(in the rows, 128 means zero)
Which row each row swaps with, under one turn or mirror:
The rows were stretched afterwards, more along some directions than others.
K_71: [118 154 129 152 156 117 150 120 106 148 127 140 138 146 132 144 136 131
 102 161 106 139 143 126 121 152]
K_999: [ 73 157 132 154 139 113 155 125 111 136 157 129 122 104 110 141 141 131
 110 148 106 131 113 119 122 142]
K_89: [ 88 142 110 176 137 106 167 148  99 111 120 139 145 130 116 134 134 126
 113 109 143 116 109 120 122 173]
K_808: [121 164 112 144 141 109 132 131  96 146 108 126 101 157 124 136 135 138
  94 122 140 127 130  96 105 168]
K_677: [ 84 135 107 173 131 105 171 140 108 104 123 138 135 135 119 133 130 124
 106 102 138 111 126 117 122 173]
K_95: [ 84 165 106 178 158 117 180 128 108 138 141 130 122 142 104 129 112 138
  93 129 142  98 129 105 137 164]
K_805: [ 90 163 118 173 163 115 179 126 108 143 143 126 116 137  99 126 104 133
  97 124 146 105 123 100 131 164]
K_476: [ 80 137 105 180 143 107 177 142 102 106 114 138 134 135 115 142 131 121
 112 102 138 118 113 120 120 172]
K_248: [ 97 125 110 143 134  99 158 138 107 127 110 142 118 131 127 166 156 129
  93 136 139 136 154 125  98 147]
K_955: [102 137  99 160 125 109 147 130  82 105 117 145 142 146 143 127 115 159
 100 134 113 127 135 101 106 126]
K_583: [116 160 110 153 151 110 141 131  95 145 103 125  92 168 110 136 133 131
  95 119 142 124 138 101 103 177]
K_799: [ 83 160 133 158 125 108 149 132 119 143 166 130 131  92 127 144 142 140
 111 157  91 123 113 110 108 131]
K_724: [ 81 156 134 154 133 112 154 120 116 135 165 126 126  92 122 146 132 141
 116 157 101 125 112 103 119 136]
K_394: [ 92 162 117 159 161 115 177 125 120 143 143 141 119 145  94 125 113 135
  97 127 146 111 125 106 131 163]
K_230: [ 91 167 118 163 159 115 169 135 109 148 128 132 113 141  97 127 110 133
  99 115 145 109 124 104 129 164]
K_300: [115 164 139 175 147 135 155 134  99 145 114 142 146 147 130 143 127 124
 116 148 118 129 120 134 121 155]
K_279: [120 161 105 150 141 114 134 138 112 151 105 126 105 158 126 146 141 136
 101 116 126 124 131 112 104 160]
K_778: [127 165 112 142 126  99 130 130 104 142 104 128 106 156 120 138 137 143
  88 121 133 135 131 101 102 163]
K_578: [ 76 165 124 167 128 110 152 127 112 136 160 124 129  93 136 143 142 145
 109 150  99 122 116 104 113 137]
K_211: [ 90 131 114 133 124  98 155 142 106 124 109 135 121 140 118 173 149 132
  79 135 132 133 153 113 103 153]
K_296: [ 86 132 100 177 124 100 181 144 105 103 118 142 137 130 124 147 141 127
 115 106 144 112 122 114 126 174]
K_57: [ 92 165 104 172 161 115 180 128 109 135 127 131 118 143  99 129 107 130
  97 122 157 105 120 113 135 161]
K_270: [111 142 125 159 148 137 169 141 118 137 118 151 137 165 105 156 127 125
  97 116 125 109 134 136 119 146]
K_580: [116 158 141 165 148 120 161 137 107 144 123 154 146 135 135 145 138 132
 108 148 107 139 127 124 113 161]
K_989: [125 154 110 148 130 115 132 127  98 144  97 126  99 158 123 129 118 143
  96 120 139 120 129  88 102 161]
K_714: [112 126 118 163 155 129 174 151 115 139 114 147 131 157 105 155 135 129
 100 122 124 108 143 131 119 151]
K_709: [108 145  91 179 122 119 145 125  74 105  95 150 131 130 152 131 133 158
 108 132 109 127 119 110  99 116]
K_951: [102 131 113 141 138  88 156 141 106 126 105 144 124 132 124 164 152 127
  88 144 123 145 156 124  99 147]
K_176: [ 88 163 107 170 169 120 179 127 113 141 124 132 113 147  89 126 112 126
  89 127 148 102 128 112 138 161]
K_459: [ 94 123 115 145 134  98 160 141 106 130 114 130 125 132 118 172 149 123
  97 142 140 134 153 131 109 153]
K_33: [121 168 131 162 145 124 130 134 106 141 123 143 152 142 128 141 134 131
 105 158 104 142 128 140 123 150]
K_502: [ 84 129  99 175 139 110 162 142 103 104 114 134 130 132 128 147 134 126
 117 104 129 117 122 104 119 163]
K_881: [103 129 109 141 138  92 154 139 111 133 107 138 108 124 110 167 160 118
  95 141 131 143 149 123 102 149]
K_293: [119 158 133 151 147 116 149 137 112 142 117 145 146 132 129 138 135 134
 117 159 107 145 126 133 120 158]
K_51: [ 88 163 110 170 164 115 176 126 105 142 132 138 106 139  95 131 106 129
  98 128 134 102 119 111 122 154]
K_812: [121 163 132 159 150 122 141 130 102 144 123 135 144 143 130 143 131 132
 112 155 108 138 126 129 124 158]
K_308: [114 153 104 158 130 118 142 136  87 137  93 119 112 174 131 152 119 140
  93 118 140 116 131 101 104 169]
K_393: [112 132 115 170 142 132 179 142 123 129 113 145 128 155 109 164 131 130
  98 118 116 104 136 126 115 150]
K_861: [113 158 136 160 151 124 140 130  96 145 129 139 134 142 131 150 139 135
 114 156  94 137 128 127 102 157]
K_348: [122 162 109 153 139 109 131 134 103 144 113 133 101 160 113 134 132 131
  85 121 140 120 135  97 108 172]
K_563: [122 160 108 164 125 112 130 131  92 140  85 122 109 160 128 137 122 138
  92 115 148 129 133 102 106 159]
K_943: [ 90 157 123 162 132 107 146 118 117 139 141 125 118  90 125 145 133 137
 115 157 101 136 114 104 109 129]
K_695: [105 137 117 166 138 133 179 147 122 130 109 143 134 162 109 164 126 122
 100 119 134 105 142 125 134 150]
K_548: [ 82 158 131 161 139 113 151 125 106 140 156 126 122  90 129 143 137 143
 112 152 104 134 111 102 107 135]
K_334: [102 132 122 141 138 101 149 138 106 136 105 131 118 123 130 158 149 128
  91 133 121 130 150 123  94 137]
K_630: [111 154 132 151 143 121 165 136 107 136 121 139 136 146 138 149 143 132
 108 149 112 137 131 118 124 163]
K_487: [102 138 106 175 124 116 159 125  81 110 118 150 129 127 146 127 117 153
 111 135 111 124 118  97  98 118]
K_638: [ 84 157 136 155 135 110 143 123 100 143 148 126 129  98 123 141 131 140
 110 155 102 137 121 106 116 136]
K_944: [ 94 130 126 139 127 103 146 136 110 136 115 130 129 129 123 157 142 124
  97 133 133 128 153 134 103 142]
K_804: [117 160 104 147 135 112 132 146 109 148 113 139 118 167 121 144 143 138
  86 114 128 120 141 113 104 170]
K_319: [123 159 119 164 143 120 138 128 109 145 114 139 144 139 138 142 137 126
 105 160 102 139 146 134 127 142]
K_70: [ 98 125 124 167 148 128 185 152 116 129 124 151 133 155 106 162 130 134
 100 124 121 103 139 136 119 153]
K_234: [ 82 155 130 156 134 117 151 125 116 132 158 128 130  94 126 146 136 136
 110 150 101 131 108 107 119 135]
K_250: [122 156 130 168 155 130 149 127 102 143 113 149 144 141 135 147 132 124
 118 150 121 139 125 135 124 153]
K_56: [ 86 160 105 156 160 111 171 127 110 135 133 128 109 142  89 133 112 137
  96 129 154 109 125 104 134 164]
K_525: [102 143  97 174 118 121 157 127  80 101  96 151 142 135 150 135 121 159
 107 130 116 121 119 114 105 120]
K_572: [ 86 133 105 173 143 107 170 138 105 107 121 141 129 139 115 136 142 125
 114 102 143 119 123 113 122 172]
K_179: [ 83 153 131 160 128 112 156 123 112 131 165 129 127  89 129 146 143 142
 113 154  99 129 107 102 113 135]
K_491: [ 95 160 104 161 154 110 172 131 111 137 138 134 118 144  98 127 105 136
  93 128 152 111 127 105 135 158]
K_735: [111 149 108 174 125 118 152 126  82 112 107 145 132 120 145 117 119 150
 109 134 115 121 111  99 103 118]
K_59: [109 131 115 170 138 141 163 141 112 127 107 142 129 169 114 159 126 127
 100 105 130 106 135 122 120 148]
K_64: [108 142 101 176 129 111 145 123  80 109 106 147 134 128 147 133 118 155
 111 138 101 126 122 106  91 116]
K_513: [ 97 124 110 139 133  91 160 138 109 130 124 134 123 124 108 169 151 125
  93 147 131 136 154 128 105 151]
K_779: [113 126 110 156 158 127 184 150 124 139 103 157 112 146  96 157 141 131
 101 126 112 111 138 124 109 148]
K_467: [ 89 145 106 184 132  99 174 142 104 109 125 144 150 135 128 139 138 123
 113 104 137 110 122 126 126 174]
K_266: [108 134 120 156 149 136 185 142 121 134 112 148 115 154 109 161 134 133
  94 115 119 103 134 118 110 148]
K_288: [ 89 124 116 151 138 105 161 130 101 122 100 130 100 126 124 164 141 130
  86 129 128 121 147 116  95 142]
K_769: [105 137 116 156 149 140 179 143 124 134 117 150 120 149 105 160 138 127
 103 111 127 106 131 127 116 145]
K_166: [114 163 117 149 132 101 145 136  97 144 101 127  96 153 113 141 140 133
  86 122 136 128 129  95  96 174]
K_363: [107 133  93 176 126 121 150 135  82 107 108 158 134 130 143 134 122 159
 111 140 101 125 120 111  93 119]

Swapped with K_944: K_779
Swapped with K_296: K_525
Swapped with K_394: K_943
Swapped with K_334: K_714

